128 stands for zero in the data rows.
Here are some points, each followed by its number:
"136 145 99 81 135 127 111 147 122 126 139 132 123 136 107 122" 0
"155 158 142 125 116 145 118 92 173 158 107 117 112 101 140 132" 1
"106 130 125 113 113 138 100 116 60 162 147 149 132 142 113 109" 2
"236 103 110 110 45 119 194 0 91 152 47 142 127 46 94 127" 3
"99 117 143 156 148 122 145 108 143 114 119 112 128 127 144 126" 4
"68 105 140 176 201 136 137 241 133 92 172 100 144 176 148 100" 5
"141 123 136 117 134 119 126 162 113 133 125 146 121 119 111 126" 6
"133 127 129 180 121 114 105 160 133 123 118 130 132 143 116 126" 7
"67 122 142 169 173 143 154 170 155 99 147 113 115 147 162 124" 8
"85 116 139 147 152 85 132 108 168 102 134 117 108 132 144 138" 9
"112 138 129 145 156 124 126 167 142 132 135 84 125 139 120 124" 10
"122 124 129 128 118 151 130 163 159 111 150 149 133 154 146 135" 11
"144 125 112 123 118 112 119 126 107 142 108 133 128 129 98 141" 12
"123 121 118 152 134 152 93 141 117 129 146 132 127 195 107 139" 13
"46 141 143 129 106 123 133 129 135 119 126 143 201 165 130 141" 14
"141 119 121 87 109 125 136 110 108 124 99 123 146 127 109 115" 15
"109 143 143 128 144 129 130 164 143 112 148 127 113 139 142 142" 16
"121 144 123 108 128 113 126 149 136 127 154 122 110 149 125 140" 17
"123 76 139 135 150 124 159 125 164 118 105 95 126 144 159 126" 18
New points follow, each followed by the numbers of its three nearest points above, looking only along the 2 directions in which the numbered points spread most, nearest first.
"125 141 127 127 129 90 107 122 98 103 116 159 137 137 79 139" 0 6 12
"142 131 91 125 106 142 92 137 91 144 139 143 124 133 96 126" 2 0 12
"107 144 125 108 108 122 95 195 108 133 143 128 131 133 131 132" 13 0 17
"137 147 96 100 106 132 114 132 73 162 139 135 154 118 100 98" 2 0 12
"157 133 130 126 118 141 147 118 127 129 115 129 137 113 149 137" 1 15 12
"123 154 101 113 132 124 110 159 99 123 167 132 101 142 115 118" 13 0 17
"92 139 109 114 140 141 124 196 118 145 152 117 117 160 102 87" 13 14 17
"111 132 182 135 161 127 128 133 157 120 126 115 127 145 159 133" 9 4 10
"102 115 168 147 180 145 119 196 138 125 150 86 116 129 149 126" 8 10 16
"139 118 117 128 134 99 128 91 133 139 111 144 152 109 125 146" 1 15 12
"168 102 115 139 98 126 193 8 119 124 100 137 105 82 150 149" 1 3 15
"89 115 147 142 166 128 113 177 151 106 138 91 129 144 152 124" 8 10 16
